Each row has a name. Each piece below is followed by the name of the row it came from, unless a question asks for something else. Each question is about the rows just above it.

[ 81 117 143  90 105 107 127 164 106  69 111 133 147 179 158 101 131 100
 145 136 165 120  89 167 144 127  81 137 104 152  83 127  99 111] : S
[108 147 136 159  99 126  72 162  89 156  76 105 112 158 107 102  44 129
 122 142 106 147 160 119  90 121 161 166 143 148 110 141 145 146] : V
[ 85 132 120 110 106 112 105 149 124  61 113 132 138 145 141 105 135 149
 147 135 180 143  97 162 142 150  85 102 123 164  97 137 115  86] : J
[ 85 132 120 110 106 112 105 149 124  61 113 132 138 145 141 105 135 149
 147 135 180 143  97 162 138 150  85 102 123 164  97  97 105  91] : F
[108 115 155  98 138 159 137 128 104 124  72  92 111  83 132 114  98  79
  95  94 103 113 127 196 157 110 129 138 104  61 142 125 190 159] : Z
[139 154 167 160 131  99 139  69 150 158  88 143 146  83 152 141  79  96
  99 137 106 147 191 135 103 172 166 140 107  85 159  93 148 157] : T
[139 154 167 160 131  99 139  69 150 158  88 143 146  83 152 141  79  96
  99 137  91 109 191 135 103 172 166 140 107  85 159 133 148 157] : A
[104 155 124 165 103 162  96  94 161  76  68  86 151 107  99  82 114 121
 130 103 173 151 160 144  93 203 127 101 188 152 134  91 188 101] : Y
How many times does Z hold [138]?  2
which: [108 147 136 159  99 126  72 162  89 156  76 105 112 158 107 102  44 129
 122 142 106 147 160 119  90 121 161 166 143 148 110 141 145 146]  V
Times [138] occurs in F:  2
which: [147 136 159  99 126  72 162  89 156  76 105 112]  V

[ 61 139 103 103 103] = N
[ 96  96 153 153  92] = C
[135 122 130 130 102] = X
Times [103] occurs in N:  3
Times [96] occurs in C:  2

[104 113 115 132 114  99] -> foset
[101 100 100  93  93 156] -> fen
[ 80 130 129 129  87  87] -> bulos
[113 115 113 113 155 113] -> fam
[124 207 159 119 111 157] -> Pev
How many times does bulos hold [129]?  2
How many times does fen hold [157]?  0
How many times does fen hold [100]?  2
which: [119 111]  Pev
which: [113 115 113 113]  fam
Where do [104 113 115 132 114] appear?  foset
Count of [113] in fam:  4

[155  93  89 153 133 126 171 122 137 169 175 113 149] : fetos
[ 98 159 103  92 129  96 100 105 130 131 195 163 164] : Nas
[133 105 137 113 171 153  89 175 122 169 149 126 133] : Piz
The row with [137 113 171 153  89 175 122 169 149 126 133] is  Piz
Count of [98] in Nas:  1
Count of [133] in Piz:  2

[180  93 187  94]  dep
[ 80  92 152 158]  vur
[ 69 111 104 155]  baril
[180  93  99 146]  Buz
[173 117 122 133]  Zivar
[153 158 122 187]  Getun
[180 180 132 132]  dupub
[ 92 151 121 112]  Kon
[ 70 141 125  89]  fom
[106 148  71 159]  ved
[151  92 141  66]  Ris
which: [ 92 152]  vur
[180  93 187  94] is in which row?  dep
which: [ 92 151]  Kon
Count of [132] in dupub:  2
Which row holds [141 125]?  fom

[130 162 132 154 129 126 112 115 142 133 185 127 153 114 121 168 132 115
 137 117 103 133 133 140 120 176 129 139 115 120 138 123 180 141 131 111] : lugi
[130 162 132 154 129 126 144 115 142 133 185 127 153 114 121 168 132 131
 137 117 103 133 133 140 120 176 129 133 115 120 138 123 180 140 131 111] : seg
[144 126 121 132 132 147 129 104 107 139 119 114 145 140  99 125 124 129
 113 134 123 156 101 138 115 106 121 119 129 198 131 144 159 134 121  98] : nog
[129 110 133 126 151 118 142 127 137 127  84 117 115 125 135 136 125  97
  99  85 122 148 123 136 128 141 121 119 198 129 131 138 128 139  73 123] : felat
Count of [130] in seg:  1
which: [121 119 129 198 131]  nog

[139  91 170 131 115 147 137 164 149 145 149 170 105  96]  vene
[174 127 140  78 133 104 116 112 124  94 109 172 144 179]  suz
[109 136 116 143 124 109 116 104 133 172 112  94 137 135]  kos
[154 161 134 137 101 112 147  86  87  64 173 144 145  90]  tes
[150 129 132 118 106 134 105 123 120 146 135 119 130 149]  nor
[124 130 147 141 124  96 101 108 111 120 143 123 103 137]  nife
[143 123 103] is in which row?  nife
Where do [112 124  94] appear?  suz
Which row holds [124 109 116]?  kos
[141 124  96 101 108 111 120 143] is in which row?  nife
which: [124 109 116 104 133 172 112  94]  kos

[ 84 127  84 127  83 103 132 127 129  84  84 132 127  84 125  84 127 125
 126 127 132 192  83 125] : tif
[128 128 102 102 163 128 103 103 127 128 102 103 102 128 161 128 102  84
 130 103 132 127 102 162] : bitu
[127  84 127 127 127 103 128 103 163 102 128 127 127  84 125  84 127 125
 126 127 132 192 127 125] : Lop
which: [161 128 102  84 130 103 132]  bitu
which: [163 128 103 103 127 128 102]  bitu
How many times does tif hold [84]?  6
Where do [ 84  84 132 127  84 125  84 127 125] appear?  tif
Which row holds [102 102 163 128]?  bitu
which: [127 103 128 103 163 102 128]  Lop
Count of [83] in tif:  2

[108 132 103 126] -> zad
[133 116 126 128] -> tol
[158 158 109 158] -> kazu
[153 129  80 130] -> kizag
[142 128  99 129] -> tur
[130 121 125 127] -> fos
[191 134 109 138] -> Sile
[138  65  69 125] -> Ragal
[129 108 108 129] -> lef
[195 140  82 137] -> Beme
which: [129 108 108]  lef
How many times does lef hold [107]?  0
Times [158] occurs in kazu:  3
which: [153 129]  kizag
Times [108] occurs in lef:  2

[161  96 150 175 126 126 122 164 190 168 162 142 138 136 109 145 119 112
 120 168 132 116 133 132 158 103 119 140 103 145 142] = Suro
[114 142  95  99 122 125 129  94  76 122  94 107  97 132 131 101 137 158
 135  78 122 141 118 123 101 142 135 107 141  96 125] = foz
[ 87 168 171  91 154 145 121 134 126 119 174 144 192 107 167 153 119  83
 120 164 138 132 141 140 138 156 135 168 161 174  93] = bogo
[168  89 141 182 120 123 123 161 189 142 159 137 123 141 101 138 121 123
 122 158 130 116 130 129 155  98 117 131  97 135 151] = nadi
[ 65 188 150  58 154 146 134 108  76 109 113 137 183  94 180 142 128  96
 130 138 135 136 139 133 111 173 137 152 175 161  85] = tev
Times [167] occurs in bogo:  1
Count of [137] in tev:  2

[132 117 124 148 157 147  71 143] : mup
[156 128 144 134 133 100 135 179] : Kili
[70 70 98 70 98 70 66 98] : Noke
[134 133 103 135 179 146 114 128] : vozuz
How many times does Noke hold [70]?  4
Which row holds [134 133 100 135 179]?  Kili

[ 79 129 139 182 169  84 150  72  69 168  91 177 165  88 190] -> zuket
[167 185 154  99  83 100 127 202  80 133 127 127 110  80 127] -> Donal
[146 100 103 202 151 139 148 116 132 102 126 161 102 110 154] -> vav
[118 127 114  95  85 129 110 140  78 131 152 148 143 128 119] -> Digek
[ 98 133 125 132 146 143 108 147 136 168  70 130 178 174  90] -> rogav
[138 129 115 133 175 142  82  95 106 149 147 215 115 146  73] -> denot
[155 128 192 117 105 188 113 150 114 170 101 148  97 162 118] -> konar
[163  89 127 168  93  57 205 199  92 176 139 143 126 199 160] -> gib
[147 156  92  94 147 147 144 155 147 156 122 153 156  93 156] -> podi
[ 81 138 111 127 149 117 156  99 111 188 136 102  97 153 136] -> zikop
[126 168  88  70 155 110 160 104 196 138  99 183  98 154 134] -> Kot
[162  77 113 152 156 145 186 128 141 153  95  85 116 159  89] -> led
Times [111] occurs in zikop:  2
Where do [147 136] appear?  rogav
Count of [156] in podi:  4
which: [147 136 168]  rogav
Count of [200] in gib:  0
Times [80] occurs in Donal:  2

[152 106 189  68  58 152 155]  bez
[126 133 129 127 127 122 121]  mabu
[ 78 189 152 155 106  68 128]  tigum
which: [152 155 106  68 128]  tigum
How many times does mabu hold [127]?  2
[189 152 155 106  68 128] is in which row?  tigum

[172 113 149 109 126 129 128 131 131 100  99 136 148 109 149 116 118 144
 133 125 147 132 147 130 104 119 113 135  96 124 128 116 126 134 145]  nol
[ 99 134  96 138 131 123 132 139 137 131 145 115 132 127 102 144 143 103
 116 116 120 132 103 123 132 106 127 122 182 161 139 132 139 102 132]  bip
[143 125 124 139 115 119 131 160 104 103 137 133 128 126 124 146 105 114
 128 121 128 116 145 117 120 130 109 127 119 149 152 118 113 117 121]  lapes
[133 146  86 158 139 145 121 168 133 124 167 141  83 139 123 148 108  93
 105 120  97 111 133 124 143 168 120 128 167 144 131 137 131 119 137]  zuf
[171 128 131 120 138 155 129 119 163  98  94 122 140 109 145 110 145 116
 116 103 136 137 139 112  87 143 120 140 120 118 105 129 162 138 178]  kosa
[192 124 148 143 121 133 102 163  97  60 128 153 121 123 155 135  86 124
 125 141 120 103 170 103  89 202  77 153  67 110 155 138 131 133 149]  rosik
[152 132 135 125 118 123 129 128 135 140 119 135 107 135 145 126 116 143
 124 126 133 123 146 143 151 145 130 128  99 120 117 120 106 149 116]  fif
[108 142 136 146 128 129 110 130 113 118 146 137 112 152 134 124 113 109
 124 142  98 115 137 111 143 183 133 135 120 120 126 154 138 121 111]  mif
[ 95 138 129 118 112 110 138 124 147 173 118 129 168 136 115 106 149 127
 141 116 137 139 107 140 146  89 156 130 141 164 122 105 114 125 108]  megub
which: [130 113 118 146 137 112 152 134]  mif
which: [103 116 116]  bip

[140 142 132 119 153] = Paze
[150 141 150 161 141] = Nuni
[117 129 127 149 105] = ralop
[161 139 123 131 149] = todos
[191 162 149 162 142] = todum
[190 167 152 151 164] = kug
[161 161 146 160 136] = nizo
[125 127 151 152 164] = sevil
which: [152 151 164]  kug
which: [161 141]  Nuni
How many times does Nuni hold [150]?  2
How many times does todum hold [161]?  0
[146 160 136] is in which row?  nizo
Times [149] occurs in todum:  1

[152 101 103 152  81  76] : Givug
[139 109 101 133  94  73] : Tefu
[118  68 119 103 121  97] : gulop
[135  65 100 122 148 135] : Nadus
[124 133 132 132 148 132] : zuton
[124 133 132 101 135 106] : gopun
[169 151  86 198 114  98] : deri
[129 193 214 130  88 116] : digik
[116 109  87 122 102  79] : Nemal
[ 82 111 164  62  76  81] : benu
[122  94  94 123 145 123] : raz
[133 189 204 135 100 126] : kilu
How many times does zuton hold [133]?  1
Count of [152] in Givug:  2
How many times does gulop hold [68]?  1
which: [76 81]  benu
which: [132 148 132]  zuton
which: [124 133 132 101 135 106]  gopun
Times [100] occurs in Nadus:  1

[106 161 136 153 108 101 140 121  96] : befe
[167 122  51 151 208 183 178  43  85] : pulev
[121 140 101 153 161 136 106 108 117] : bilim
[ 91 173 173 164 118 173 154 149  91] : Kebud
[149 106 162  95  88 123  89 115 118] : sope
[146 112 153 106  97 124  98 104 102] : buti
[106 156 140 148  90 103 144 125 105] : lib
[134 168 117  87 152 146 139 139 120] : taliv
which: [101 153 161 136 106 108]  bilim
Count of [90] in Kebud:  0
Times [139] occurs in taliv:  2
which: [140 148  90 103 144 125]  lib
which: [106 161 136 153 108 101 140 121]  befe

[130 133 129  99  94 119  98 126 134 136] : fama
[130 133 127  99  94 119  98 126 134 136] : Zun
[132 164 129 121 105 118  78 122 146 129] : mov
[ 99  94 119 100 129 118 149 122 146 129] : Luvav
which: [127  99  94 119  98 126 134]  Zun
[133 129  99  94] is in which row?  fama
Which row holds [130 133 129  99  94 119  98 126 134 136]?  fama

[117  74 156 156 176 124 141 105 104 110 134  90  65 133 132 110  62 112
 114  92]  Rovi
[117  81 134 153 159 120 112  65 134 141 159 105 159  90 134  62 110 159
 124  95]  Von
[117  81 156 153 159 120 154  97 118 118 127 100  67 123 138 114  95 121
 125  95]  vov
Count of [153] in vov:  1
[141 105 104 110 134  90  65 133 132 110  62 112] is in which row?  Rovi
Where do [ 81 134] appear?  Von
How many times does Von hold [134]?  3

[141 148 104  64 141 142 111 143 144 161 122 104 191  97 102 147 148 141
 145 109 139] : Dad
[138 146 154 154 105 153 108 108 142 117 101 144  95 154 157 149 141 108
 105 110 156] : buv
[146 145 110 191 150 144 110 151 136 101 102 106  68 100 102 150 146 138
 152 126 150] : seb
[148 145 154 159 104 159 147 108 140 111 102 149  92 156 157 153 144 112
 101 113 156] : ror
[155 119 110 189 155 112 110 163 118  96 136 110  65  97 102 110 114  99
 161 152 119] : digen
[106 110 153 116 107 113 151 105 124 127 159 154 143 156 151 106 111 109
 107 149 117] : bute
[148 148 100 104 149 152 105 149 139 131 105 109 153 107 104 154 154 140
 147 112 142] : lumus
[136 105 141 136 119 101 138 115  98  98 155 138 136  98 136 103 110 116
 119 144  98] : Dak
[109 110 118 171 152  99 109 151 110 109 156 112  89 105 107 106 111 138
 148 155 104] : Tulud
[148 148 100 104 149 152 105 149 139 131 105 109 153 107 104 154 154 140
 147 141 117] : kedum
Times [154] occurs in buv:  3
How many times does Dak hold [98]?  4
which: [148 148 100 104 149 152 105 149 139 131 105 109 153 107 104 154 154 140
 147 112 142]  lumus

[170 185 154 156] -> regam
[135 150  72 174] -> ses
[138 143 125 165] -> feke
[102 119 189 171] -> baso
[195 195 195 195] -> Vako
[101 193 109  81] -> met
[159 100 108 182] -> nav
[159 108 100 197] -> bol
[196 196 121 121] -> guge
[190 176 119  96] -> gubud
[144 160 141 151] -> gufa
The row with [193 109] is  met
How many times does Vako hold [195]?  4
which: [195 195 195 195]  Vako
[159 100 108] is in which row?  nav
Count of [196] in guge:  2

